In the rows, 128 means zero.
One turn moves every row onto another: examples first, then more rows asked
Vibas: [183 120 131 113 117 128 120 126  62 115 128 151 131 142  98 113 136 124
 100 107 170 135 149 117 155 137 124  91 135 128 130 117  94 160 132 126
 169]
tal: [ 89 141 148 157  82 165 106 112 167 137 123 122 146 120 135 143 138 132
 151 159 103 124 129 140 120 119 104 186 101 118 125 133 154 114 116 130
 169]
Sodol: [105 128 144 150 105 121 129 108 124 102 117 125 136 151 141 129 166 105
 162 122 155 121 122  58 125 105 115 136 114 148 140  91 149 100 129 154
 100]
taref: [110 124 137 149 100 105 129 114 134 112 131 133 136 142 132 134 156 106
 176 118 141 125 130  45 123 125 120 119 100 152 144 118 135 109 121 148
 100]
godoz: [151 165 111 116 128 132 183 120  85 131 134 132 123 124 130 115 130 119
 135 103 125 110 134 157 123 162 139  70 177 130 113 143 135 131 119 160
 134]
Zef: [ 89 149 144 155 111 139  89 121 178 151 138 136 151 141 123 155 136 116
 157 159 107 126 144 133 122 138 124 186 101 127 114 143 135 126 128 147
 173]
sodan: [145 157 106 121 122 141 181 122  98 127 139 139 128 141 110 108 139 115
 127 100 127 122 140 154 131 155 131  69 189 122 117 131 124 149 114 152
 131]
sezur: [169 124 121 126  93 167  95 115 120 121 135 136 120 139 124 144 116 109
  96 144 124 141 142 213 128 121 134 187 106 136 153 128 120 128 132 121
 162]
dise: [127 156 119 115 104 152 102 119 174 116 157 139  98  81 128 116 110 129
 136 165 156 143 129  95 130 141 145 152 178 142 115 164 126 117 138 113
  93]
Kitar: [134 167 113 111 130 150  82 115 168 124 145 124 103 115 134 117 120 118
 118 159 154 126 130 112 127 140 144 175 186 144 104 138 145 111 145 136
  81]
zuz: [101 135 123 145 114  95 120 120 147 122 138 133 127 136 127 124 148 109
 172 123 149 124 131  41 129 143 125 106  95 167 142 128 131 124 112 139
 119]
vako: [139 130 121 113 116 134 197 127  92 116 128 142 126 124 137 116 143 119
 125  95 111 123 132 155 117 137 135  67 181 109 127 122 135 128 108 139
 126]
feb: [187 108 130 100 129 121 117 128  56 123 113 129 131 143 124 114 140 135
  83  94 137 110 133 123 136 140 107  96 130 128 138  96 126 148 110 108
 155]
voz: [162 134 115 123 101 158  92 114 126 127 133 129 109 126 130 132 105 112
  89 150 134 137 135 213 130 129 141 181  98 144 146 133 129 127 122 114
 179]
buv: [136 132 121 111 116 157  88 116 174 123 143 128 119 130 129 122 136 123
 112 139 126 129 138 107 121 126 129 176 194 130 125 119 135 119 135 123
  58]
gizim: [124 108 141 105 120 133 109 129 180 108 147 151 116 114 144 132 131 115
 115 146 127 149 140  99 111 119 148 169 182 118 124 119 127 104 134 108
  73]
Lopur: [156 124 112 119  99 149  99 123 137 132 142 139 104 113 127 134  98 112
  94 150 128 144 141 204 130 142 145 167  96 143 153 148 122 137 112  98
 189]
pozuv: [ 88 139 135 157 106 144  85 122 191 158 135 126 151 145 118 145 141 124
 146 150  97 119 144 136 122 140 109 178 105 128 125 131 136 140 108 129
 166]
minev: [ 89 152 107 144 120 109 112 114 153 127 129 114 120 132 124 103 147 114
 153 128 161 114 119  52 138 148 118 109 108 174 140 114 150 131 105 127
 125]
Bovo: [199 132 127 111 114 133 115 118  39 125 119 130 131 134 112 117 133 138
 108 104 154 113 137 119 142 145 110  96 125 134 131 124 112 144 127 138
 158]
nepep: [ 84 154 109 147 106 134 114 103 145 114 118 109 118 138 120  95 157 110
 137 128 173 117 113  64 142 125 112 119 124 160 143  91 155 130 109 122
 121]
Gof: [168 111 119 119  99 136  97 125 135 139 143 143 116 119 132 146 104 123
 100 139 104 140 145 198 122 147 136 162  89 146 162 150 118 135 109 101
 175]
pepes: [134 149 114 116 144 131 182 129 107 121 133 144 122 147 122 106 142 105
 115  99 136 128 138 161 126 146 148  75 195 120 110 110 126 142 118 147
 137]
sor: [178 121 133 103 151 105 112 132  63 119 121 141 124 147 121 109 137 117
  87 106 167 122 142 129 141 139 134 105 130 130 115  95 113 146 127 128
 174]
fuf: [ 90 143 154 163  82 158 110 116 169 134 135 138 150 128 121 153 134 126
 166 163 113 136 139 134 125 121 114 185 102 121 122 148 131 119 130 139
 172]
noti: [ 70 130 140 153 102 146  97 124 198 146 130 129 145 134 124 132 138 122
 137 158 109 132 138 134 127 130 116 175 114 120 127 119 140 134 104 109
 181]
rugak: [130 118 139  98 129 116 107 130 170 117 142 138 108  90 168 136 122 128
 127 148 112 130 133  95 104 138 145 162 162 131 117 142 151  84 124 111
  76]
gar: [183 130 141 103 126 110 132 130  39 110 116 137 121 115 134 114 126 127
 107 112 172 124 130 121 135 134 129  98 116 127 117 119 124 123 132 127
 178]
razi: [139 133 122 103 100 144 105 119 168 128 148 133 105  76 145 127 116 143
 136 151 113 129 127  94 118 145 126 148 164 139 131 165 140 106 122 105
  72]
savim: [ 73 140 147 150 102 145 102 121 185 141 121 121 141 121 143 134 138 125
 133 159 110 122 127 145 117 123 116 188 103 119 119 122 160 115 111 116
 181]
kof: [167 104 135 126 103 146 105 123 124 120 139 151 125 143 134 152 111 105
 101 141 114 151 151 207 124 121 144 184  97 131 150 131 109 123 130 124
 170]
pazo: [140 148 125 113 123 123 198 129  88 116 136 145 121 114 136 121 133 115
 138 106 130 128 131 154 121 146 148  65 172 117 112 140 133 124 117 144
 142]
zuk: [ 88 146 129 149 105 136 128 105 132 100 113 117 122 147 127 107 168 103
 140 126 174 121 112  68 136 109 115 137 122 145 137  79 159 110 125 135
 115]
rovi: [141 135 117 110 140 128 185 132  95 123 123 133 127 141 139 112 146 115
 117  91 113 113 131 162 118 147 137  76 186 118 117 105 141 128 112 146
 129]
kod: [176 102 142 105 109 126 141 130  58 105 113 145 125 122 118 109 133 131
  95 107 159 136 136 120 142 124 120  89 128 118 139 109 113 143 117 102
 173]
Sepe: [171 103 128 116 111 127  95 129 130 134 145 148 123 135 138 157 109 110
 104 141 102 141 150 203 118 137 145 174  85 138 152 143 117 122 123 118
 169]

godoz goes to pazo
pozuv goes to Zef
taref goes to Sodol
Now find these:
voz goes to Lopur
Vibas goes to Bovo
Kitar goes to dise

One turn moves every row onto another: examples first, then more rows asked
puve: [127 138 101 138  63 140 144 153 116 138 126 141 167 126 140 123 126 182
 145 171 122 144 136 132 135 132 179 132 123 116 164 116]
toza: [138  89  90 118 147 109 144 129 144 141 145 180 143 132 141 135  95  73
 152 135 142 132 135 147 132 114  95 120 112 152 149  90]
tagug: [157 145 146 111  80 124 152 106 123  91 117 170 132 124 183 132 111 149
 135 126 121 134 128 188 159 130 130  99 107 112 132 111]
pur: [108 139 117 115 124 133 121 113 141 154 108 158  89 153 183 119 118 161
 113 129 130 154 113 151 191 147  97 130 155 100 105 113]
Sido: [139 124 118 149 115 116 113  60 145  74 121 140 135 141 165 127 136 122
 108 169 119  86 131 163 147 127 109 147 138 121 162 126]
sul: [127 122 111 152 147 108 125 129 113 120 130 196 156 153 137 125 112  88
  72 107 123 132 124 103 152  95 144 147 129 113 126 111]
tib: [123 159 106 122 124 108 150  70 132 102 110 136 105 120 162 128 184  99
 128 169 111 130 135 126 111  82 154 138 158 123 135 139]
Lotog: [126 156 103 157 126 126 134  89 189  97 120 114 129 182 144 125 158  91
 161 155 123 139 130 162 108 116 133 136 111 111 152 111]
bag: [118 146 136  80 127 127 121 129 130 138  63 157 142 129 138  97 135 159
 169 112 111 128 132 150 142 104 142 106 131  84 107 132]
sulo: [177 118 129 133  71 147 134 164 136 140  82  94  99 129 131 148 122 111
 126 156 148 154 114 145 141 138 143 124 129 139 150 124]
somas: [153 126 141 158 119 124 125 145 101 127 157 135 107 173 104 103 100 154
  87 123 123 124 150 115 112 124 102 123 147 141 140 145]
raz: [134  81 112 109 101 125 185 147 134 144 124 156  95 121 106 101 137 121
 123 154 144 143 118 143 128  79 101 105 123 161 117 123]
zafo: [181  99 135 132  92 120 114 115 143 163 110 123 182 130 109 123 183 128
 136 131 124 125 137 105 154 133 121 126 120 157 142 134]
mebu: [125 127 114 100 160 134 131  64 114 148 132 159 126 126 162 124 205 131
 150  86 123 136 125 127 139 125 130 123 124 112 115 121]
lefil: [129 110 120 158 107 137 126 117 137 130 127  66 108 113 109 117 140 120
  95 142 120 144 122  63 146 125 118 137 118 113 110 121]
goze: [113 120  79 113  88 165 123  83 108 163 158 110 155 137 112 117 150 154
 149 120 156 122 105 120 131 115 138 145 100 136 152 134]
Nuruf: [117 168 129 129 169 134 102 130 156 100 127 121  94 152 152 136 119 141
 142 142 122 162 132 125 133 115  98 127  97  70 116  91]
Vad: [118 145  70 144 125 138 116 145 128 151 133 105 128 113 115 156 138 172
 114 173 149 145  94 132 149 108 111 166 131 105 141  91]
pak: [115 148 106 116 119 121 134  94 143 126 136 106 148 143 157 133 113 152
 174  63 118 146 134 135 138 129  82 123 127 115  89 122]
Gep: [143  81  98 164 151 140 133 181 154 136 118 131 166 148 140 113 151 118
 112  83 118 138 115 135 115  97 132 135 126 137 137 116]
mobug: [117 145 130 146 138 107 159 132  79 136 133 154  97 155  97 124  99  80
 139 131 138 115 150 144 106 117 145 113 120 121 116 111]

Gep goes to somas
toza goes to sul
Vad goes to puve
Now find these:
zafo goes to lefil
tib goes to Lotog
pur goes to bag
tagug goes to mebu

